Rotation paths and how fast each direction turns (deg/step):
Each turn is a multiple of 5 degrees from 10 to 175, or 0.
Each row of a path follows its step; steps can be skipped.
path 1
step 0: [ 0.60 -1.67 -0.31 -2.72 -0.09  0.97 -0.07 -2.49 -0.30  1.61 -0.23  2.65
  0.79  2.63 -0.19 -1.30 -0.71 -2.82  0.54  2.17  1.72  0.23  3.55 -0.77
  0.82 -1.73 -0.50 -3.50  0.12  1.65  1.80 -1.02  2.50 -2.68 -3.50 -1.04
  2.49  3.68  0.37  2.55 -0.89 -0.60 -0.60  1.33  0.71 -2.92 -2.19  1.37
  1.76 -0.39 -0.46]
step 1: [ 3.03 -0.31 -0.19 -0.47  0.63 -0.34  0.49 -1.73  2.51 -1.89  0.10 -2.88
  2.71  1.64  1.19  0.52 -1.38  2.38 -0.95 -3.88  1.74 -0.28 -0.94 -1.17
  0.14  1.93 -0.76 -0.53 -1.23 -1.97 -0.62  1.15 -6.14  0.24  1.66 -1.14
 -3.22  1.61 -0.04 -1.30 -0.43 -0.01  0.56 -1.21 -2.62 -2.42  0.15  0.85
 -1.15  2.75 -0.67]
step 2: [ 0.63  0.28 -3.55 -1.51  0.28 -2.23 -0.44  0.58 -4.48 -3.43 -1.62  2.81
 -0.87 -0.41  1.36  1.23 -1.66 -3.72 -2.96  3.09  1.63 -1.50  0.77  2.79
 -4.49 -1.48 -0.03 -0.22 -0.53  0.79  1.19  1.71  2.08  0.64  0.27  0.22
  0.94  0.44  0.85 -1.76  0.24 -1.76  0.44 -1.13 -0.03 -0.93 -1.49 -0.19
  0.02 -1.41  1.65]
step 3: [-0.45 -3.04  2.05 -1.52  1.08 -2.49  0.59 -2.06 -0.22  0.86  0.43 -1.79
 -0.74  2.42 -0.81  1.24  1.59 -0.64 -0.43 -3.69  0.71  0.11 -0.33  0.76
  1.66 -1.00 -1.47 -1.73 -0.93 -0.26 -2.11 -1.22 -1.18 -0.35 -4.01  2.77
  0.11  1.57 -0.41  1.89 -4.33  1.10 -2.03  0.44 -1.67 -1.88  3.51 -0.18
  2.81  0.52 -2.89]
step 4: [ 1.51  2.37  0.89  1.13 -1.18 -1.45 -3.11 -2.60 -2.31 -0.91 -0.70 -1.05
  1.17  0.72  0.94 -0.22 -0.09  0.39 -0.35  0.48  2.58 -2.18  0.39  1.13
  1.11  1.17  4.54 -4.44  0.05  1.29  1.12  0.72 -0.64  0.33  1.56 -3.02
 -1.98  0.27  1.22 -1.21  2.00 -3.34 -2.27  0.70 -0.82 -1.16 -2.10 -0.42
 -3.91  1.29  1.26]
step 5: [ 0.33 -1.02 -1.05 -2.02  2.87 -0.37 -0.34 -0.92 -2.53  0.63  1.20  0.17
  0.53 -1.26  0.64  0.58 -0.49 -3.67  0.26  0.42 -3.19 -0.79 -2.93  2.08
 -3.27 -2.21 -2.61  2.47  0.25 -0.12  0.96  0.55 -1.02 -2.20  0.29 -1.36
 -2.96 -2.01 -0.41 -0.48 -4.18  1.53 -0.34 -2.59 -0.56 -1.77  0.37  1.22
  0.29 -0.27 -4.17]
step 6: [ 1.62 -1.40 -0.86 -0.13 -0.14  2.96 -0.32 -0.07 -2.87 -1.12  0.61  0.15
 -0.27  2.03 -1.31  0.71  1.71  1.26 -0.52 -0.36  3.89 -1.42  0.23  0.15
  1.91 -3.34  1.05 -2.97  0.35  3.19 -0.87  2.48  0.48 -0.23  0.74  1.04
  2.77  2.47  0.18 -0.36 -0.16  1.89 -3.56  1.99 -2.04  2.28  3.17 -3.03
  0.22  2.31  0.94]
step 7: [ 1.32  2.19  0.28  0.75 -0.31 -2.82  0.59 -2.52  3.35  0.56 -1.45 -0.15
 -1.01 -1.34 -0.01  2.65 -1.13  0.41  2.37 -0.74 -0.52 -1.91  1.13 -0.33
 -1.05 -1.21  2.76  0.22  1.30 -0.73 -0.36  2.70  0.40 -0.55 -2.45 -3.82
 -3.66 -1.89 -0.33 -0.22 -1.54 -0.97  0.17  2.48 -0.99 -3.76 -1.61 -1.77
 -0.73 -1.63 -3.98]
step 8: [ 2.16 -1.83  1.85  0.07 -0.59 -0.37 -0.34 -0.13 -4.98  0.03  0.12  0.45
  0.61  3.39 -4.20 -0.75 -1.91 -3.24 -0.07  1.41 -1.20  1.60 -1.53  0.57
 -0.72 -2.04 -1.32  0.89 -2.35  1.42 -0.13  1.91 -0.32  0.31  3.02  0.49
 -1.74 -0.94 -1.99  0.38 -0.92  1.81  1.65  0.37 -0.30  1.03 -0.30  0.34
 -2.90  3.89  2.24]
step 9: [-0.05  4.50 -0.64 -0.08 -0.18  0.55 -1.61  2.18 -0.22  1.27  1.14 -1.82
 -0.60  1.92  1.48  0.82  0.41  0.94  0.20 -2.40  2.78 -1.94  0.06 -3.12
 -1.78 -1.27 -0.59 -0.32  0.38  0.54  1.07  3.92  1.48 -1.78 -2.63  2.83
  0.26 -1.95  3.46 -2.05 -2.34  0.59 -0.75  0.02  0.26  0.34  2.76 -2.47
  0.75 -2.40 -2.26]
step 10: [-0.73 -0.63  0.52  2.68 -2.03 -0.45 -2.22 -4.88  0.85 -2.45  1.19 -0.21
 -2.08 -0.09 -2.45  0.09  0.56 -1.35  2.21  1.10  0.14  1.76 -0.68 -1.00
 -0.79 -3.54  3.60 -0.91  1.38 -0.27  1.79 -1.98  1.45  1.00  1.12 -1.01
 -0.87  0.56 -2.20  1.66 -1.40 -1.44  3.42  2.04 -3.80  0.06 -0.84 -0.12
  1.26  2.13  0.01]
step 11: [ 3.68  3.61  0.65 -0.58  1.58  0.40  1.97  1.08 -1.84  2.30 -0.38 -1.49
  3.99  0.68  1.53 -2.34 -2.59 -1.33  0.28 -2.10 -2.33 -0.47 -1.35 -0.81
  0.82 -0.31 -3.82  0.17  1.78  2.45 -1.80  1.04  1.18  0.24 -0.98 -0.13
 -0.79 -3.70  1.58 -1.24 -1.18 -0.56  0.26  2.80 -1.00 -1.12 -0.56  0.86
 -0.17  2.45  2.18]
Directions:
[ 1.21  0.51 -0.09 -0.10  0.09 -0.92 -0.04  0.31  0.08  0.75  0.23  0.48
 -0.14 -0.37 -0.45  0.05 -0.73  0.46 -0.42 -0.37 -0.95  0.31  0.06 -0.54
 -0.03 -0.55 -0.47  0.18  0.65 -0.94  0.66 -0.05  0.50  0.13  0.11  0.18
  0.04  0.37  1.19  0.44  0.32 -0.19 -1.42 -0.23 -0.32 -0.32  0.07  0.09
  0.17 -0.38 -0.32] | 170
[-0.10  1.09 -0.13 -0.42  0.43 -0.08  0.45  0.43 -0.04 -0.40 -0.40  0.63
 -0.43 -0.08 -0.04 -0.44 -0.38  0.06  0.89 -0.37  0.55 -0.64  0.27 -0.05
 -0.10 -0.25  0.45  0.04 -0.23  0.89 -0.43 -0.18  0.88 -0.53 -0.32 -0.14
  0.55 -0.18  0.55 -1.13 -0.26 -0.38 -0.29 -0.14  0.58 -0.29 -1.01  1.01
 -0.27 -0.96 -0.39] | 155
[-0.39 -0.56  0.42  0.67  0.06 -0.22 -0.43  0.16 -0.24 -0.26 -0.31 -0.21
 -0.17 -0.30 -1.23  0.29  0.34  1.06  0.30  0.18 -0.83 -0.92 -0.47  0.53
 -0.72  0.17  0.00 -0.44 -0.26  0.32 -0.24  0.79  0.63 -0.99 -0.08 -0.88
  0.32 -0.61  0.10  0.22 -0.38  0.51 -0.81 -0.25 -0.24  0.02  0.34 -0.52
 -0.74  0.34 -0.21] | 25
[ 0.06 -0.55 -0.22  0.06  0.70  0.88  0.29 -0.47 -0.51 -0.18 -0.26  0.58
 -0.03  0.82 -0.63  0.06 -0.35  0.05  0.70 -0.21 -0.12  0.41 -0.72  0.10
  0.30  0.92  0.46  1.09 -0.27 -0.88  0.00 -0.60  0.23 -0.14 -0.61  0.41
 -0.20  0.57  0.39  0.00 -0.99  0.25 -0.52  0.78 -0.52  0.39  0.08  0.78
 -0.23  0.67  0.29] | 145
[-0.06 -0.05  0.56 -0.49 -0.46  0.44 -0.01 -0.11  0.11  0.38  0.59 -0.16
 -0.62  0.72  0.66  0.32 -0.31  1.26  0.89  0.59  0.41 -0.67  0.44  0.33
  0.66 -0.68  0.39  0.35 -0.42 -0.06 -0.27  0.04 -0.22 -0.03 -0.76  0.23
  0.09  0.12  0.90  0.94  0.07 -0.53  0.20 -1.22 -0.39  0.16 -0.25 -0.44
  0.43  0.58 -0.06] | 120
[ 1.03  0.11  0.88  0.34 -0.06  0.31  0.05  0.33 -0.53 -0.39  0.00 -0.24
  0.07  0.04 -0.90 -0.33  0.01  0.65 -0.59 -0.41  0.47  0.37  0.29  0.47
  0.36 -0.26 -0.26  0.23  0.64  0.36 -0.17  0.05 -0.44 -0.77 -0.14 -0.22
 -0.19 -0.16 -0.50  0.10 -0.39 -0.29 -0.09 -0.16  1.37  0.01  0.41  0.92
  1.54  0.67  0.19] | 140
[-0.43 -0.44  0.12 -0.79 -1.43  0.17 -0.25  0.50  0.33 -0.10 -0.35  0.05
 -0.13 -0.39  0.18  0.74 -0.15 -0.40 -0.37 -0.62 -0.93  0.21 -0.47 -0.82
  0.44  0.41 -0.09  0.43 -0.27  0.66 -0.28  0.60 -0.79 -0.09 -0.28 -0.59
  0.16 -0.16  0.42 -0.26 -0.68 -1.01 -0.05  0.21 -0.48  0.49  0.26  0.66
  0.36 -0.02 -0.94] | 170
path 2
step 0: [-2.81  2.55 -2.77  0.14 -2.21 -2.35 -0.03  0.78 -2.39 -0.70  0.75  1.88
 -0.87  1.06 -0.57 -0.14  1.33 -3.57  2.61  0.68  0.21 -0.02  0.17  1.78
  1.44 -0.23 -0.58 -3.06 -0.53  0.13  0.64  0.36  3.00 -1.17  3.99  3.05
  0.11 -2.42 -1.00  0.65 -0.26  1.52  1.31  1.64 -0.41  0.10 -1.24 -2.76
  2.38  1.04  0.44]
step 1: [ 0.18  1.68  0.65  1.77  0.38  0.37 -3.04  1.24 -1.83  1.98 -1.26 -0.26
 -3.45 -0.04 -0.20  2.90  2.43 -1.44  1.73 -1.36  2.16 -0.37  0.29  2.85
  2.18  3.66  1.78 -1.80  1.98  1.14 -1.72 -0.93  2.96 -3.89  1.97  1.91
  0.34 -0.09 -0.52  0.43  1.30 -0.60  0.63 -0.79  1.26  1.43 -1.85  0.73
 -0.86  0.04 -0.39]
step 2: [-1.36  2.26  0.86  0.44 -2.01 -0.77 -1.51  0.57  0.80  3.16  0.38 -1.04
 -1.33 -0.77  1.88  2.58  3.00  1.38  2.65 -1.68  0.65 -1.00  2.73 -1.17
 -1.00  1.22  1.33 -0.29 -1.99 -1.49  2.76 -1.78  3.55  0.62  2.89  1.46
  1.37  1.88  0.50 -2.82 -0.05  1.96 -0.87 -0.78  1.00  0.86 -0.93  3.41
  0.24  0.80  1.17]
step 3: [-1.91  2.12 -0.23 -0.07 -0.78 -2.12 -0.52 -3.66  0.92 -2.21 -1.65 -0.79
 -1.70  0.46  0.48 -2.18  3.09 -2.32  1.40 -0.50  1.56  1.72  3.30  0.25
 -0.32  0.67 -1.90  1.17  0.88 -2.62  2.01  0.52 -0.64 -2.70  4.36  1.49
 -1.19  0.72 -0.43 -2.57  0.65 -0.64 -0.48  1.59 -0.20  0.77  0.74  3.41
  0.68 -0.05  1.09]
step 4: [ 0.62  1.59 -0.02  2.12 -0.02 -2.20 -1.49 -2.62 -1.27 -1.08 -1.36  0.58
 -2.33  1.99  0.60  0.98  3.23 -1.86  1.74 -3.42 -0.59  2.48 -0.53 -0.96
  2.39  0.25  2.07 -0.76 -1.24 -2.75  0.00  1.01 -0.76  0.55 -0.53 -1.02
 -0.49  0.41 -4.09 -1.10  0.16 -0.93  2.27  2.60 -0.23  4.39 -1.04  0.76
  0.38  1.50 -0.56]
step 5: [ 1.02  3.72 -1.64  1.18 -3.78 -1.68 -4.25 -2.55 -1.20  0.05 -1.46  0.45
  3.18  1.93 -1.33  1.83  0.29 -1.80  2.82 -3.94 -0.57  0.41 -0.10 -1.17
 -1.72  0.47  0.56 -1.28 -0.26 -0.49 -1.57 -3.05  0.56 -1.07 -1.75 -0.09
  1.88  2.26 -0.87 -0.02 -0.28 -0.46 -1.54  0.53 -0.11  0.83 -0.01  1.21
 -0.21 -1.13  0.74]
step 6: [-0.65 -2.46  1.10 -1.55 -2.42 -1.64 -2.17 -4.23 -3.95 -0.76 -1.91  0.65
  1.99 -0.20 -0.03  2.15  0.78 -2.34  2.82 -1.34  0.52  1.29 -0.20  0.93
 -2.91  0.91  0.67  2.45  1.62 -1.46  0.95 -2.23  2.88  1.90  3.14 -0.52
  0.66 -0.78  0.16  0.53  0.62 -0.36  1.51 -0.90 -1.49 -0.41 -0.08  0.95
  2.16 -0.64 -0.05]
step 7: [-0.81 -0.79  1.85 -2.00 -0.59 -4.00 -2.27 -0.60 -0.99 -2.03 -2.28 -2.87
 -2.80  3.30  1.61  2.47 -2.54 -3.00 -0.16 -1.10  0.02  1.89 -0.91 -0.91
 -1.46 -0.44  1.57 -0.22  1.18 -1.77  2.17 -1.80 -0.01 -0.71  0.77  3.25
 -0.10 -1.57 -1.07  1.74  1.72  1.60  0.72 -1.18  1.37  1.16 -0.40 -0.28
  0.10  2.07  0.84]
step 8: [-0.42  1.06  0.52  2.24 -3.64 -0.92 -2.00 -0.18 -1.05  0.88 -1.56 -0.39
 -0.80  0.44 -0.69 -1.33 -0.26 -0.60  0.78 -1.23  2.07  1.89 -1.25 -2.04
 -2.46  0.47  1.76 -2.92 -0.84 -0.24 -0.29 -0.77  1.99  0.62  1.74  3.71
  1.16 -5.45 -1.17 -0.81  0.30  1.01 -0.63  1.75 -0.24  1.31  2.02 -1.45
 -3.30  1.97  0.74]
step 9: [-0.62  0.55 -0.63  0.50 -0.51  1.11 -2.36  0.49 -0.37  0.60 -0.49  1.50
  0.62  2.08 -0.66 -2.45  1.21 -3.89  0.43 -1.87  0.16  1.50  2.65  1.23
  2.03  1.79 -1.04  0.22 -0.81 -0.41  0.44 -3.50  6.06  0.12  1.06  1.67
  1.53 -2.66  0.65 -0.41  3.02 -1.54 -1.10 -0.99  0.18  1.22  0.57 -0.67
  0.09  2.51 -0.66]
step 10: [-1.86  0.86  0.70 -0.47  1.02 -1.75 -0.96 -0.51 -1.37  1.36  0.19 -0.60
 -2.35  1.13  0.99 -0.56  2.97 -2.87  1.63 -1.74 -0.73  2.93  1.59  3.03
  0.37 -0.25  3.85 -0.31 -1.16  2.53  1.26 -3.21  1.65 -1.30  1.93  0.28
  1.18 -0.55  3.10  0.10 -2.60  2.80 -0.55  0.14  2.21  1.52  0.14  0.75
  1.02  1.23 -2.15]
step 11: [-2.68  3.18  3.70  1.48 -2.67  0.17  0.10 -1.85 -2.04 -0.34 -2.87 -1.38
 -2.08 -1.89  2.36 -0.61 -0.09 -1.82  1.22 -2.16  0.14 -0.48  0.26 -1.49
  2.00  0.97  0.89  1.01 -1.37  1.45 -0.13 -0.82  0.96 -2.94  1.11  0.56
  0.34 -0.48 -0.89 -2.62  2.04  3.45 -1.29  0.05  2.20  0.43  0.94  2.54
 -0.44 -1.09 -2.21]
Directions:
[ 0.10 -0.35 -1.00 -0.03 -0.07  0.10 -0.18 -0.02 -0.44 -0.70 -0.51 -0.58
 -0.14  0.65  0.26  0.22  0.63  0.22  0.26  0.73  0.90  0.01  0.90  0.81
  0.59 -0.43  0.06  0.79  0.32  0.46  0.73 -0.41 -0.43  0.12 -0.06 -0.76
 -1.23 -0.50  0.23  0.49  0.33  0.37 -0.22  0.37 -0.10  0.51 -0.36 -0.89
  0.43  0.22  0.27] | 115
[ 0.29  0.25 -1.38 -0.65 -0.14  0.75  0.70  0.10  0.08 -0.44 -0.08  0.06
 -0.76  0.61 -0.34 -0.75 -0.07 -0.18  0.12 -0.92 -0.35  0.05  0.17  0.05
 -0.32  0.82 -0.32 -0.93 -0.18  0.16 -0.33 -0.05  0.60  0.42 -0.51 -0.31
 -0.13 -0.42 -0.57  0.29  0.09 -0.06  0.68  1.13 -0.25 -0.27 -0.81 -0.03
 -0.86 -0.36  0.05] | 85
[ 0.31  1.20 -0.03  0.23  0.81 -0.31 -0.68 -0.35  0.33  0.09  0.40 -0.27
  0.42 -0.11 -0.31 -1.09 -0.10 -0.07  0.06 -0.88 -0.17  0.61  0.14 -0.04
  0.52 -0.21 -0.68  0.24 -0.75  0.10  0.02  0.55 -0.18  0.40 -0.06 -0.58
  0.06 -0.54  0.70  0.02 -0.61 -1.09  0.02  0.58  0.10  0.50  0.54 -0.65
  0.50  1.07  0.11] | 70
[-0.22 -0.36 -0.38 -0.87  0.16 -0.46 -0.35  0.48  0.21  0.33 -0.71 -0.14
  0.12 -0.08  0.00  0.77 -0.56 -0.30  0.21 -0.12  0.87 -0.48 -1.49  0.44
 -0.86 -0.20 -0.66 -0.59  0.59 -0.51  0.10  0.53  0.61 -0.05 -0.27 -0.46
  0.62 -0.79 -0.01  0.31  0.15  0.06 -0.44  0.11 -0.32 -0.36  0.25 -0.95
  0.48  0.73 -0.11] | 45
[ 0.43 -0.51 -0.59  0.25  0.83 -0.58  0.04  0.11 -0.75  0.12  0.96 -1.42
 -1.04  0.04  1.16  0.18  0.61  0.30 -0.11 -0.67 -0.37  0.40 -0.54  0.23
  0.39 -0.43  0.12 -0.32  0.59 -0.12 -0.35 -0.16  0.11 -0.35 -0.58  0.08
  0.48  0.18 -0.12  0.46 -0.07 -0.15  0.24 -0.35  0.10  0.38  1.05 -0.06
 -0.31 -0.56  0.26] | 120
[-0.70 -0.48  0.07 -0.43  0.02  0.38 -1.11  0.29 -0.01  0.00  0.62  0.40
 -0.83  0.49  0.24  0.20  0.35  0.05  1.11 -0.07  0.06 -0.29  0.35 -0.74
 -0.50  0.33  0.05  0.41  0.08  0.45  0.08 -0.13  0.03  0.46  0.13 -1.04
  0.62  0.25  1.33  0.58 -0.11 -1.01 -0.48 -0.41  0.26 -0.50 -0.31  0.26
 -0.36 -0.44 -0.61] | 90
